In the data rows, 128 means zero.
Some points:
[167 111  91 174 106 190 101 188 151 176 145 101 126 164 175 106]
[157 150 103 184 180 117 155 116 142  90 130 100 200 119 176 126]
[ 82  96  63  53  95  76 102  72  56  78  78  75  80  57  91  79]
[130 135 110 165 169 140 183 110 108 116 173 117 189 166 167 173]
[ 92  64 129  66 182  49  82 125  64 115 195 145  79  71 150 187]
[177  91 179 106 106 171  97 149 182 162  90 158 113  95  86 109]
[137 132  91 169 163 113 121 151 143 147 105 115 170 178 181 196]
[143 155 165 170 132 185 103 185 175 166 110 144 110 183 174  99]
[168 103 130 111  95 172  94 177 160 176  90 164 122 137  83  85]
[ 87  94 105  81 174  74  94  86  64 162  78 108  77  76 170 182]
[117 122 151 146 112 168 163 152 153 159 120 116  74 156 123 127]
[109 155 196  80 111 100 162 141 121 127 141 184  87  93  93 147]
[111 174  66  95  62 111 192  76 126  75 104  80 148  96  56  64]
[ 98 149 170 118 128 159 180 157 125 188 122 174 174 144  80 109]
[128 115 100 181 153 125 147 150 160 104 126 133 114 197 174 137]
[134 106 175 110 164 128 119 119  96 107 171 172 107 126  91 174]
[168 123 102 176 105 166 117 186 175 179 118 114 162 206 184 126]
[179 190 127 177 112 138 147 147 170 156 141 136 119 132 127 103]
[149 139 138 173  91 180 113 155 183 147 127 158 107 157 157  93]
[77 78 86 63 64 64 68 60 66 88 81 77 66 56 79 59]
[152 112 120 166  87 183 118 159 175 175 106 150 112 150 135  93]
[112 161 175 137 150 135 157 109 195 102 169 175 156 115 118 187]
[121 166  58 124  76 128 161  53 146  79  55  60 190 185  63  79]
[188 172 151 134 104 131 168 108 164 171 100 119 107 100 107  81]
[ 99 174 135 130 178 105 167 102  86 105 179 154 191 113 127 129]
[129 175 174  95 174  89 172 101 107  92 188 157 168 108 109 136]
[129 132 106 123 157 128 118 101  82 113 181 182 193 171 177 152]
[ 97 138 194 105 195 120 168  93  99  95 171 164 186  67 128 196]
[94 83 60 93 85 76 74 72 70 72 54 75 90 75 66 66]
[186  89 172 114  89 205  99 180 170 144 108 119 101 119  87  84]
[192  77  71 175 103 192  90 194 175 182  96  94  98 187 189 105]
[ 99 175 156 163 180 104 190 194 127  89 199  85 157 185 123 173]
[ 83  93 117  85 147  67  75 136  61  90 150  59  86  59 196 175]
[126 143 180 108  93 152 110 124 161 144  87 154 153 120 107 128]
[ 69  65 169  71 179  54  98  80  57  76 175 201  69  59  88 180]
[124 170  94 184 106 112 104  99 113 160 147  87 128 182 169 161]
These points spread out most along one direction. For each point below, how far along it does it lie, from 0 to 99? The average is 50, and the first point in the table lies past the average.
[129 175 174  95 174  89 172 101 107  92 188 157 168 108 109 136] 40
[188 172 151 134 104 131 168 108 164 171 100 119 107 100 107  81] 57
[143 155 165 170 132 185 103 185 175 166 110 144 110 183 174  99] 72
[ 92  64 129  66 182  49  82 125  64 115 195 145  79  71 150 187] 25
[112 161 175 137 150 135 157 109 195 102 169 175 156 115 118 187] 52
[117 122 151 146 112 168 163 152 153 159 120 116  74 156 123 127] 59
[111 174  66  95  62 111 192  76 126  75 104  80 148  96  56  64] 40
[126 143 180 108  93 152 110 124 161 144  87 154 153 120 107 128] 54
[124 170  94 184 106 112 104  99 113 160 147  87 128 182 169 161] 56
[157 150 103 184 180 117 155 116 142  90 130 100 200 119 176 126] 55
[186  89 172 114  89 205  99 180 170 144 108 119 101 119  87  84] 62
[ 82  96  63  53  95  76 102  72  56  78  78  75  80  57  91  79] 21
[ 83  93 117  85 147  67  75 136  61  90 150  59  86  59 196 175] 28
[109 155 196  80 111 100 162 141 121 127 141 184  87  93  93 147] 41
[121 166  58 124  76 128 161  53 146  79  55  60 190 185  63  79] 50
